In the rows, zero is written as 128.
The rows below come in pairs that one turn or mirror swaps. Which row does each named row swap with?
The rows were stretched afterwards, more along some directions than others.
vul: 160, 109, 125, 141, 141, 120, 111, 127, 133, 118, 136, 118, 126, 121, 133, 143, 127, 136, 121, 137, 117
nuf: 132, 141, 137, 136, 86, 129, 142, 142, 116, 92, 125, 162, 162, 129, 127, 174, 110, 119, 145, 111, 130
kivom: 132, 156, 141, 96, 107, 119, 151, 129, 169, 173, 87, 111, 153, 132, 102, 121, 120, 145, 139, 93, 137
gek: 124, 149, 128, 113, 119, 118, 153, 139, 162, 158, 101, 119, 148, 144, 119, 140, 113, 155, 143, 86, 132
mabi: 154, 145, 117, 122, 106, 123, 131, 142, 117, 127, 143, 154, 159, 127, 126, 168, 120, 156, 172, 104, 132
fakom: 136, 156, 142, 87, 119, 114, 151, 120, 161, 185, 69, 139, 154, 144, 91, 134, 125, 135, 132, 102, 118
lifir: 105, 141, 124, 130, 130, 115, 126, 124, 134, 155, 122, 123, 113, 118, 125, 125, 116, 126, 114, 106, 122
Rozo: 152, 161, 147, 109, 100, 99, 158, 134, 151, 181, 101, 117, 163, 124, 97, 136, 110, 138, 140, 99, 127
Melaz: 160, 100, 129, 126, 148, 131, 97, 120, 121, 123, 140, 154, 128, 129, 133, 136, 136, 129, 129, 131, 116
vafam: 139, 152, 137, 97, 110, 111, 166, 133, 165, 180, 84, 124, 143, 121, 106, 134, 105, 141, 130, 94, 128
zute: 146, 102, 128, 124, 140, 122, 111, 138, 131, 134, 137, 151, 130, 123, 137, 135, 134, 141, 111, 148, 107
kof: 146, 105, 134, 134, 142, 112, 99, 129, 122, 118, 118, 135, 126, 115, 134, 142, 139, 119, 127, 133, 116
guze: 146, 97, 139, 132, 134, 130, 110, 127, 134, 114, 136, 139, 128, 124, 131, 129, 125, 130, 108, 132, 125
gebu: 107, 148, 132, 131, 121, 125, 141, 138, 123, 183, 140, 138, 119, 110, 130, 117, 127, 148, 119, 125, 117
godo: 99, 131, 134, 128, 119, 130, 123, 126, 127, 159, 159, 122, 119, 122, 126, 103, 107, 142, 110, 107, 143
vek: 132, 146, 146, 85, 108, 113, 157, 128, 151, 194, 121, 130, 154, 129, 104, 118, 121, 165, 139, 110, 124
nol: 111, 151, 127, 135, 125, 130, 139, 128, 136, 157, 129, 124, 127, 118, 137, 112, 116, 123, 104, 117, 128
zud: 107, 150, 127, 130, 130, 117, 123, 121, 129, 158, 130, 122, 119, 114, 135, 116, 122, 128, 115, 117, 123
reka: 145, 107, 137, 127, 151, 136, 87, 132, 138, 129, 127, 136, 125, 128, 136, 123, 137, 126, 116, 143, 117
duva: 139, 148, 158, 121, 89, 122, 179, 141, 166, 164, 99, 126, 162, 124, 112, 139, 90, 126, 110, 112, 127
sezi: 144, 87, 137, 135, 146, 133, 97, 120, 132, 117, 126, 118, 125, 132, 138, 131, 118, 130, 112, 126, 117
pinud: 137, 145, 148, 96, 125, 108, 146, 126, 180, 191, 89, 113, 150, 124, 101, 107, 130, 142, 130, 117, 130
Zim: 144, 101, 117, 119, 144, 123, 90, 130, 128, 133, 143, 141, 125, 135, 127, 132, 136, 137, 122, 138, 124
laz: 122, 139, 128, 127, 103, 130, 116, 141, 111, 102, 100, 164, 149, 138, 124, 162, 129, 114, 165, 110, 125
guli: 106, 138, 155, 122, 97, 139, 143, 144, 119, 127, 117, 164, 160, 131, 112, 145, 114, 115, 133, 127, 128
Gan: 114, 144, 124, 131, 136, 124, 123, 119, 125, 166, 137, 124, 119, 126, 128, 116, 117, 138, 124, 102, 128
pegon: 118, 157, 129, 132, 91, 133, 150, 136, 114, 123, 142, 158, 163, 143, 110, 155, 123, 128, 150, 113, 141
Zum: 147, 110, 126, 128, 143, 119, 94, 124, 129, 123, 124, 132, 119, 119, 124, 137, 135, 130, 124, 130, 116
Bol: 113, 139, 140, 130, 131, 132, 139, 121, 133, 160, 129, 136, 122, 115, 130, 108, 112, 125, 106, 111, 123
ruz: 129, 156, 144, 93, 90, 110, 160, 137, 162, 168, 109, 129, 149, 133, 106, 116, 111, 135, 128, 108, 134
lufun: 123, 144, 129, 131, 97, 138, 133, 150, 123, 100, 140, 158, 155, 137, 137, 157, 116, 127, 160, 103, 148
boro: 111, 146, 128, 118, 99, 136, 132, 142, 133, 101, 115, 154, 156, 144, 121, 156, 119, 116, 146, 103, 146
seke: 150, 146, 150, 105, 110, 103, 164, 128, 164, 186, 92, 112, 169, 131, 84, 116, 120, 145, 128, 109, 130
lavik: 97, 138, 131, 134, 124, 131, 143, 127, 135, 166, 119, 115, 112, 111, 132, 111, 115, 141, 109, 109, 124
pev: 106, 151, 119, 127, 121, 134, 125, 136, 123, 108, 130, 154, 148, 134, 134, 148, 131, 121, 157, 119, 137
tos: 129, 144, 145, 133, 86, 157, 158, 146, 128, 85, 129, 160, 151, 135, 142, 144, 113, 101, 131, 115, 137
gebem: 109, 142, 121, 137, 126, 110, 128, 126, 134, 170, 131, 122, 121, 117, 120, 123, 114, 140, 120, 105, 131
fotu: 155, 107, 131, 139, 126, 127, 104, 133, 124, 103, 140, 142, 121, 126, 150, 144, 121, 141, 126, 131, 124
fod: 137, 147, 119, 118, 107, 141, 129, 136, 121, 115, 121, 163, 142, 131, 126, 168, 119, 133, 156, 112, 130
zali: 120, 148, 127, 138, 123, 114, 130, 133, 125, 153, 135, 124, 116, 122, 142, 124, 105, 139, 126, 104, 131
zovil: 147, 135, 128, 96, 120, 120, 116, 128, 152, 162, 92, 154, 158, 145, 112, 121, 126, 134, 147, 90, 129
bebu: 145, 141, 146, 105, 112, 124, 146, 131, 180, 161, 96, 115, 158, 137, 120, 117, 107, 140, 126, 105, 132
Rik: 156, 101, 123, 132, 141, 123, 102, 131, 124, 124, 125, 143, 132, 120, 138, 142, 144, 135, 129, 128, 120
Purul: 115, 167, 135, 108, 93, 132, 158, 141, 117, 126, 125, 165, 151, 125, 105, 148, 132, 135, 152, 107, 141
tesup: 126, 150, 140, 116, 94, 144, 139, 148, 154, 128, 143, 147, 153, 140, 113, 132, 119, 149, 131, 121, 150
luso: 94, 133, 125, 126, 128, 129, 131, 133, 139, 145, 143, 136, 113, 118, 151, 116, 119, 144, 114, 104, 129

Swapped with vek: guli
Swapped with zovil: tos
Swapped with fotu: zali
Swapped with Gan: guze
Swapped with duva: mabi
Swapped with pegon: seke
Swapped with ruz: laz

The rows below come in pairs that one turn or mirror swaps. Which row does each named row swap with?
The rows were stretched afterwards, more along some directions than others.
Befo: 134, 99, 131, 163, 86, 123, 138, 140, 111, 124, 119, 158, 115, 118, 155, 154, 129
lono: 149, 130, 127, 114, 149, 132, 116, 123, 118, 108, 144, 125, 107, 122, 157, 118, 124
budo: 107, 140, 127, 118, 111, 141, 124, 110, 169, 158, 118, 100, 125, 160, 103, 118, 119
fiz: 118, 137, 120, 99, 181, 118, 147, 131, 136, 136, 125, 134, 143, 135, 110, 141, 145
fodot: 168, 135, 123, 120, 154, 133, 108, 102, 116, 114, 136, 130, 109, 122, 152, 125, 130
mero: 147, 151, 92, 114, 165, 146, 118, 98, 94, 110, 159, 135, 133, 141, 161, 128, 147
Ren: 118, 145, 132, 121, 115, 147, 134, 110, 175, 151, 109, 107, 138, 151, 82, 113, 113
Tif: 113, 159, 123, 108, 127, 143, 116, 102, 171, 149, 130, 99, 138, 153, 88, 99, 122
rizon: 149, 107, 122, 128, 144, 129, 117, 117, 118, 105, 137, 109, 112, 144, 152, 111, 99
ved: 144, 128, 126, 121, 138, 145, 110, 100, 112, 108, 140, 131, 103, 121, 150, 112, 114
patun: 119, 137, 127, 95, 173, 133, 150, 124, 131, 144, 125, 149, 131, 121, 97, 147, 139
zuf: 113, 131, 108, 106, 164, 117, 153, 131, 128, 143, 129, 133, 136, 130, 96, 125, 122
zopu: 125, 150, 125, 95, 129, 140, 117, 115, 174, 140, 119, 111, 137, 144, 80, 119, 117
sira: 111, 135, 116, 99, 171, 106, 152, 139, 133, 140, 127, 153, 138, 136, 107, 138, 137
tobim: 109, 145, 105, 104, 113, 144, 126, 117, 152, 143, 142, 97, 129, 151, 88, 113, 118
Zibo: 145, 115, 123, 116, 139, 130, 115, 113, 109, 99, 146, 139, 112, 115, 154, 114, 119
dasen: 133, 110, 110, 150, 84, 153, 143, 127, 89, 138, 136, 143, 115, 111, 138, 152, 140
Togef: 125, 103, 126, 147, 90, 139, 133, 138, 113, 132, 132, 162, 103, 118, 151, 151, 125
lat: 109, 132, 131, 110, 119, 148, 118, 121, 167, 133, 117, 111, 143, 139, 91, 118, 105
guko: 115, 135, 130, 107, 168, 113, 148, 138, 142, 135, 114, 143, 153, 118, 97, 138, 134
fav: 148, 115, 117, 150, 93, 119, 137, 152, 127, 128, 105, 137, 126, 130, 140, 140, 134
zur: 135, 109, 111, 139, 76, 151, 118, 112, 112, 133, 129, 159, 100, 110, 136, 138, 119
vumep: 120, 127, 136, 110, 154, 127, 143, 121, 125, 129, 122, 147, 142, 104, 105, 142, 128
riz: 145, 139, 125, 131, 168, 121, 117, 116, 86, 102, 158, 147, 132, 131, 173, 136, 149
bivi: 147, 133, 130, 138, 170, 137, 112, 103, 116, 115, 144, 139, 144, 130, 156, 123, 145
pifiz: 128, 137, 129, 92, 155, 114, 124, 121, 181, 135, 120, 101, 137, 171, 105, 109, 110
gosi: 112, 137, 138, 113, 114, 143, 130, 121, 174, 140, 113, 99, 129, 148, 87, 114, 107
gup: 108, 154, 122, 123, 149, 129, 146, 118, 137, 153, 117, 138, 154, 130, 106, 142, 145
Zun: 128, 86, 116, 171, 80, 127, 139, 138, 143, 142, 110, 110, 137, 147, 141, 109, 114
bagaz: 119, 143, 133, 96, 181, 120, 151, 116, 135, 136, 130, 143, 133, 145, 116, 131, 129
dalog: 135, 131, 124, 93, 112, 136, 114, 117, 164, 132, 113, 111, 116, 137, 90, 126, 99
Sabo: 123, 149, 122, 94, 177, 106, 145, 141, 135, 129, 124, 154, 149, 123, 109, 137, 143
nazeg: 125, 131, 127, 88, 162, 132, 144, 136, 138, 130, 123, 139, 146, 114, 93, 132, 132
Rusi: 129, 95, 124, 137, 83, 146, 133, 126, 108, 131, 135, 164, 98, 115, 142, 144, 126
Gisi: 145, 142, 126, 121, 155, 124, 113, 113, 104, 99, 161, 142, 134, 127, 163, 124, 132
nore: 149, 106, 127, 156, 92, 119, 124, 135, 127, 140, 114, 132, 114, 137, 141, 126, 121
San: 162, 114, 141, 133, 147, 109, 119, 108, 129, 105, 126, 126, 118, 143, 166, 117, 113
Ded: 140, 114, 126, 135, 152, 121, 115, 94, 103, 111, 157, 135, 124, 139, 154, 105, 114
sogis: 144, 123, 90, 134, 81, 126, 123, 124, 94, 136, 132, 137, 100, 127, 138, 140, 131
nosi: 146, 124, 115, 154, 95, 137, 122, 106, 105, 141, 118, 152, 111, 121, 156, 159, 142
nolol: 143, 103, 110, 141, 98, 107, 119, 149, 125, 137, 117, 134, 114, 127, 149, 137, 121
Kadum: 114, 144, 128, 113, 126, 133, 110, 116, 179, 145, 122, 112, 144, 148, 96, 110, 120

Swapped with guko: zopu
Swapped with riz: nore
Swapped with gosi: patun
Swapped with fodot: Befo
Swapped with zur: Zibo

